In the data rows, 128 means zero.
Here are some points, one per row:
[131 118  91 159 127 137 138 140 109 150 122 158 105 100  82 152  78  78
 114 129 137 169 133 127 153 117 166 135 133 132 148 126]
[114 121 107 125 160 111 101 151 144 135 123 105  75 132 132 161  95 146
 118 144 152 104 138  93 152 134 114 161 101 143 119 126]
[120 117 133 121  93 144 134 150 148 113 103  90 114 139 118 160 105 174
 108 109 111 150  69 102 118 160 125 122 101 144 135 124]
[161 124 150 100 119  95 116 180 129 144 163 179 121 107 115 108 140 173
 106 111 173 121 139 124 104 129 135  98 100 116 145 133]
[ 77 138  90 117 143 150 144 151 135 107 131 171 138 114  92 123 125 121
 115 119 110 118 166  93 132 104 121 153 145 128 132  97]
[ 87 124 146 156 168  75 151 162 113 110 118 140 135 112 155 177 139  88
 124 144  74 139 154 144 160 132 121 126 101 114 117 101]
[122 117 124  90 130 127 115  87 122 125  99 134 129 146 155 187 110 164
 119 141 152  71 150 158 129 126 134 103  84 124 118  96]
[184 164 122 176 137  92 107 158 143 144 126 110 109 125 134 113 132 139
 148  87 139 124 140 122 133  97 156 118 146 135 142 122]
[106  87 137 100 115 136  82  88 120 131 176  63 135 110 151 114  96 103
 138 118 149  98  96 123 136 131 152 145 141 146 106 127]
[172 113 148  93  99 162 109 109 148 131 124 185 141 124 133 127 149 118
 167 105 113 126 140 134  99 126 147 143 101 135 136 153]
[151 134 107  97 136 145  95 133 148 119 113 125 144 106 127 123 145 107
 160 153 140 148 180 132 109 123 138 137 125 124 135 119]
[122 104 158 131 146  66 121  96  97 141 150 137 169 151 141 110 121 132
 105 166 107 110 106 154 135 121 139 159 144 117  89 188]
[152 133 148 150 149  99 120 120 124 105 107 139 123 132 105 148 128  85
 120 155 151  86 147 138 121 153 139  72 146 149 119  96]
[166 130 138 139 144 124 132 133 138 123 153 103  98 131 110 145 148 147
 174 164 123 160  95 152 138 100 139 121 135 107 121  99]
[137 128 141 150 137 164 139 113 103 120 117 135 121  94 101  88 141 101
 156 166 111 119 143 151  98 126 122 113  78 144 148 129]
[162 102 115 129 163 146 126 158  76 148 119 135 143  96  98 181 124 135
 117 122 145  94  57 126 129 129 146  98 175 116 119 139]
[164 132 126 122 106 182 120 150 125 183 125  88 123 166 138 138 139 140
 104 153 109 172 132 141  96 108  87 180 111 134 124 131]
[181 151 141 110 151 144  93 122 149 148 145 137 176 147 125 158  81 100
 166 116 142 123 159 131 150 135 113 149 124 106 144 150]
[116 139 117 133 146 151 161 108 161 166 124 171 151 117 154 168 113 134
 142 146 101 134 117 141 125 131 163 109 123 104 122 128]
[136 110 112 142 101 123 152 121 141 137  99 122 103 137 125  72 206 149
 149 152 119  84 108 122 139 157 156 112 116 147 164 114]
[129 123  94 151  95 113 100 126 121 111  85 139 167 116 138 143 154 107
  91 120 117 117 139 126 106  92 123 136 120 101 132 116]
[132 117 143 108 106 114 159 176 141 105 133 123 102 111 149  96  92 139
 130 137 104  91 144 171 151 143 108 154 133 105 161 166]
[140  56 140 171 136 144 130 135 158  97 129 115 153 150 127 120 107 160
  95 187 118 120 179  88  94 135 114 111 164 154 143 156]
[115 141 115 114 137 124 125 135 129 127 184 138 135 165  91 136 110  65
 122 117 127 115 149  99 116 121 127 134 140  87 102 126]
[101 132 120 166 119 148 125  99 119 112  72 166 109 132 122 108 144 129
 136 133 131 133 139 130 127 119  75 126 109 163 112 146]
[143  97 129 119 126 122 161 106 126 181 102  94 149 104 174 114 147 145
 169  81 134 158 148 102 141 181 129 118 130 117 136 118]
[131 133 153 125  95 121 154 130 146 120 141 101 146 129 133 115 125 107
 109 135 134 123 135 176  97  91 168  88 129 152 154 139]
[119 103 119 131 171 132 144  63 118  81 108 131 104 127 136 143 105 104
 121 117 139 165  86 131 127  65 121 148 151 174 169 148]
[ 92 142 187 130 105 110 114 162 141 125  90 138 149 123  81 132 124 157
 136 167 153 126 138 123 133 145 154 160 148 155 190 132]
[161 129 121 141  82 132 146 139 137 140 182 134 120 168 135 143 140 162
 155 120 140 166 129 158 141 111  93 131  80 153 101 116]
[103 124 127 130 128 149  82 115  82 111 117  95  93  80 133 128 128 132
 140 138 120 127 116 164  78 100 152 105 152 107 141 154]
[123  96 161 151 134 124 126  90 159 100 153 122 122 119  85 150 138 161
  70 120 158 135 121 169 146 121 107 167 115 147 100 123]
[146  85 156 112 103 149 139 180  99 100 100 131 126  96 160 158 168 113
 131 122 151 115  96 143 147 122 108 138 176 100 110 135]
[151 119 116 116 117 136 113 112 159 115 112 168  91 119 129 131  93 116
 123  88  97 113 148 125 170 161 134 122 138  92 114 154]
[126 131 109 138  85  87 121 118 135 100 131 137 117 107 142 163 130 142
 156  99 111 139 156 112  89 129 125 154 112 104 137 149]
[145 125 141 153  78 132 129 107 102 154 140 167 173 117 111 119 131 110
 140 140 103  88 108  79 136 128 142 153 125 123 113  76]
[ 97 129 196 170 144 170 115 143 146 167 127 124 103  65 132 106 105 105
 101  99 121 134 154 133 153 131  91 115 131 111 143 126]
[160 113 130 123 145 125 133 120 112 158 145 129 175 156 107  92 100 143
 108 120 115 164  92 134 118 117 146 158 148 138 130 162]
[136 114 169 122 132 130 148 115 110 140 148 109 117 113  91 107 158 150
 154 145  80 134 123 145 156 136 151 159 127 132 109 123]
[145 113 136 107 131 136  63 123 138 100 125 142 126 128 113  90 143 131
  91 138 167 138 118 151 137 132 114 138 153 107 127 100]
[118 118 171 158 129 150 161 128 131 141 127  90 133 161 152 125 152  91
  85  86 125 106 152 122 124 116 121 118 142  81 138 121]
[123 123 127 114 140 133 130 134 118 111  99 137 147 135  81  93 129 154
 154  76 107 145 102 147 144 114 133 133 169 152 124 105]
[152 125 163  90 158  73 138 129 111 132 151 122 118 136 173 143 156 136
 139 153 141 131 108 139 148 108 118 157 146 103 175  78]
[172 186 139 117 100 141 157 124  96 100 113 103 144 132 112 158 115 171
 119 124 153 100 122 112 131 135 114 146 105 179 122 120]
[130 128 104  87 131 116 131 154 154 138 134 123 108 107 101 161 166 122
 100 133 107 153 162 126  84 120 123 117 151 130 108 167]
[142 114 153 133 148 115  89 152 107 112 127 147 117 134 123 143 133 103
 162 110  70 124 117 106 135 143 117 138 118 167 161 127]
[ 99 146 142 123 107 130 174 145 163 123 127  84 156 127  55 119 106 101
 149 139 152 120  97 135  82 194 106 116  92 118  91 120]
[102 156 115 134 131 152 129 150 128 169 120 145 134 157 186 131 107 139
 131 121 140 130 114 143 121 153  95 119 193 177 129  97]
[100 133 118 134  96 118 100 155 113 169 126 128  93 169 121 112  98 130
 132 127  89 118 121 155 125 115 158 121 155 140 100 147]
[129 127  72 182  91 125 114 121 151 102 164 127 159 134 121 133 122 155
 149 118 115 120 150 157 161 126 137 121 121  93 167 127]
[ 66 139 144 110  92 103  95 139 123 169 109 179 160 166 135  98 145 136
 124 114 128 121 119 122 147 111  99 113 117 139  90 114]
[124 164 114 112 123 142 142 147 182 132 110 125 148 152 129 153 154 104
 163 151 148 145 104  78 114 110 167 168 149 106 116 144]
[129 118 125 135 118 122 119 106 116 158  75 111 106 187 123 134 145 124
 129 154 149 126 137  87 142 123 150  94  94  97 131 150]
[136  96 105 125 143 154 104 142 190 133 153 127 136 108 138 117 161  92
 106 166 108 129 118 129 178 172 104 117 122 147 136 123]
[121 114 125 145  91 113 191 131 110  98 147 172 107 172 135 107  95  87
 140 127 185 127 146 144 125 171 138 157 165 157 157 129]
[153 102  88 106 155 119 134 146  95 109 141 135 148 129 148 124 128  92
 115  80  97 105 117 167  98 147 140 131  73 136 140 129]
[143 144  94 126 142 127 176 114  99 150 110  67 141 114 120  89 152 112
 107  88 156 133 191 137 143 147 139 138 151 108 111 112]
[144 144 117 158 125 158 119 165  98  92 114 110 115 137 158  82 109 117
  94 152 132 146 106  93 145 124 143 126  79 138 101 137]
[132 125  82 170 173  94 140 125 116 132 145 153 136  90 129 106 116 151
  96 107 128 128 125  76 130 139 109 164  93 137 159 131]
[102 170 126 118 123 155 130 121  91 133 131 129 120 103 153 126 109 135
 144 155 174 136 134 140 173 141 156 117  93 165 108 129]
[138 109  76 111 117 114 110 159 122 132 102 100 149 167 121 134 160 119
 142 134 148 109 125 110 154 101 121  95 131 150 109 179]
[145 115 158 168 133 106 147 119 194 150  97 113  92 149 147 122  97 105
 167 122 119 114 101 116  95 133 121 151  96 143 132 155]
[132 124 189 138 140 121 142 163 138 102 117 112 148 106 160 116 119 144
 121  83 111 124 152  71 129  86 180 123 100 132  83 102]
[137 139  93  98 130 112 108 126  86 172 134  91  85 174  85 112 102 141
 128 139 118 112 150 121 124 135 110 101 126 113 155  96]
[107  71 131 108 135 169 158 138 113 128 136 148  96 182  98 180 149 158
 120 100 132 138 136 134 150 149 135 110 103 144 134 119]
[142 173 149 143 145 138  74  83 111  84 111 121 137 158 155 114 114 130
 115 140 141 142 131 146 157 138 124 138 149 102 132 100]
[123 216 124 153 112 124 129 111 163 126 155 152  84 123 116 130 145 140
  68 120  73 149  95 129 147 147 147 103 150 147 147 142]
[105 112 140 144 108 112 135 138 167 133 129 134 158 148 120 103  97 106
 113 108 176 144 115 143 123  98 113  90 104 107 178  91]
[142 150 105  74 104 124 158 125 149 125 107 121 138  88 129 138 111  87
 109 168  92 132 150 154 142 114 135 140 133 144 129 100]
[ 90 115  94 134 176 107 111 124 147 130 117  94 129 105 113 117 165 136
 127 110 165 132  60 161 112 123 151 154  99  95 124 124]
[102 156 138  83 110 121 150 113 100 143 108 100 114 100 108 140 118 143
 117 127 121  97 131 111 166  68  72 107 103 147 157 183]
[115 145 112 113 101 132 113  86 168 138 109 131 126 124 136 158 138 141
 101  85 114 156 149 151 146 163 182 135 147 139 106 106]
[126 134  96 103 162 133 158 102 183 150 119 162 145 101 141 116 114 150
 105 170  92 111 135 125 107 125 120 125 144 147 127 109]
[120 169 131 115 137 189 139 137 120 118 131 131 119 153 167 140 119 153
  93 115 118  77 112 120  66 133 111 139 143 108 151 105]
[123 149  97 161 174 140 106 176 107 163 111 149 132 140 151 123 116 155
 143 131 154 104 146 168 104 148 123 146 112 142  81 147]
[170 119 162 158 156  84 123 107 129 172 136 113 121 114 119 135 136 115
 139  89 151 136 157 114  87 123 116  77 154 159  85 127]
[ 91 104 103 138 132 167 146 140 129 127 174 125 106 138 161 109 108 152
 155 147 123 117 147 118 142  50 152 113 129 136 108  98]
[145 153 118 171 111 126 160  92 110  90 134 143 120 128 110 121 139 168
 144 139 121 117  98 129 136 118  89 148 170  85  84 116]
[101 159 124 145 131 131 133 152  84 120 123 140 149 143 173 151 160 133
 114 149 129 158 108 139 151 132 106  65 121 129 122 171]
[109 158 131 122 128 143 161  98 136 141 185 165  74 123 151 121 173  71
 100 145 163 103 120  93 113 132 147 169 115 134 133 159]
[110 135 153 109 174 159 146 106 140 122 147 133 164 110 113 117 143 163
 156 117 168 121 114 130 165 116 115 112 150 104 141 182]
[ 98 133 127 151  94 130 105  96  91 142 174 106 163 113 123 171 134 113
 143 133 115 153 145  80 105 153 138 129 128 126 188 134]
[139  97 117 109  90  92 113 113 129 130 118 119 114 102 139 123 101 116
 151 139 139 171  86 125  86 125  58 125 144  95  79  92]
[ 72 106 162 125 162 122 102 119  99 129 123 124 107 113 127 116 150 163
 156 132 122 142 147 147  94 146 131 149 143  89 123 139]
[111 159 123 113 147 109  90 138 155  78 155 104 155 141 124 140 166 100
 166  93 103 115 148 126 123 133 100 128 130 174 123 124]
[133 125 146  70 148 101 133 136 100  84 130 141 117 152 148  94 105 140
 119 140 141 194 125 107 111 145 151 137 134 119 121 132]
[136 137 102 125  89 114 120 125 134 116 158 127 149  59 139 137 120 136
 132 144 135 139 132  90 120 171 144  92 133 117 117 137]
[127 123 132  86 167 134 136  92 118  92 142 122 118 148 115  88 107 119
 153 139  97 164 118 123 137 132 109  81 135  83 125 120]
These points spread out most along one direction. Take the direction at right angles to it along which they spread out most. Go by this last direction. How far along it is each point below, from 0 to 99? 50 is the average, and the first point above lies past it. One standard deviation of the points above along it is 16.
[123  96 161 151 134 124 126  90 159 100 153 122 122 119  85 150 138 161
  70 120 158 135 121 169 146 121 107 167 115 147 100 123] 52
[166 130 138 139 144 124 132 133 138 123 153 103  98 131 110 145 148 147
 174 164 123 160  95 152 138 100 139 121 135 107 121  99] 58
[ 90 115  94 134 176 107 111 124 147 130 117  94 129 105 113 117 165 136
 127 110 165 132  60 161 112 123 151 154  99  95 124 124] 62
[106  87 137 100 115 136  82  88 120 131 176  63 135 110 151 114  96 103
 138 118 149  98  96 123 136 131 152 145 141 146 106 127] 69
[123 149  97 161 174 140 106 176 107 163 111 149 132 140 151 123 116 155
 143 131 154 104 146 168 104 148 123 146 112 142  81 147] 20
[138 109  76 111 117 114 110 159 122 132 102 100 149 167 121 134 160 119
 142 134 148 109 125 110 154 101 121  95 131 150 109 179] 24
[142 173 149 143 145 138  74  83 111  84 111 121 137 158 155 114 114 130
 115 140 141 142 131 146 157 138 124 138 149 102 132 100] 57
[122 104 158 131 146  66 121  96  97 141 150 137 169 151 141 110 121 132
 105 166 107 110 106 154 135 121 139 159 144 117  89 188] 62
[129 127  72 182  91 125 114 121 151 102 164 127 159 134 121 133 122 155
 149 118 115 120 150 157 161 126 137 121 121  93 167 127] 58
[132 125  82 170 173  94 140 125 116 132 145 153 136  90 129 106 116 151
  96 107 128 128 125  76 130 139 109 164  93 137 159 131] 56
[103 124 127 130 128 149  82 115  82 111 117  95  93  80 133 128 128 132
 140 138 120 127 116 164  78 100 152 105 152 107 141 154] 61
[120 117 133 121  93 144 134 150 148 113 103  90 114 139 118 160 105 174
 108 109 111 150  69 102 118 160 125 122 101 144 135 124] 22
[102 170 126 118 123 155 130 121  91 133 131 129 120 103 153 126 109 135
 144 155 174 136 134 140 173 141 156 117  93 165 108 129] 24
[136  96 105 125 143 154 104 142 190 133 153 127 136 108 138 117 161  92
 106 166 108 129 118 129 178 172 104 117 122 147 136 123] 61
[137 139  93  98 130 112 108 126  86 172 134  91  85 174  85 112 102 141
 128 139 118 112 150 121 124 135 110 101 126 113 155  96] 32
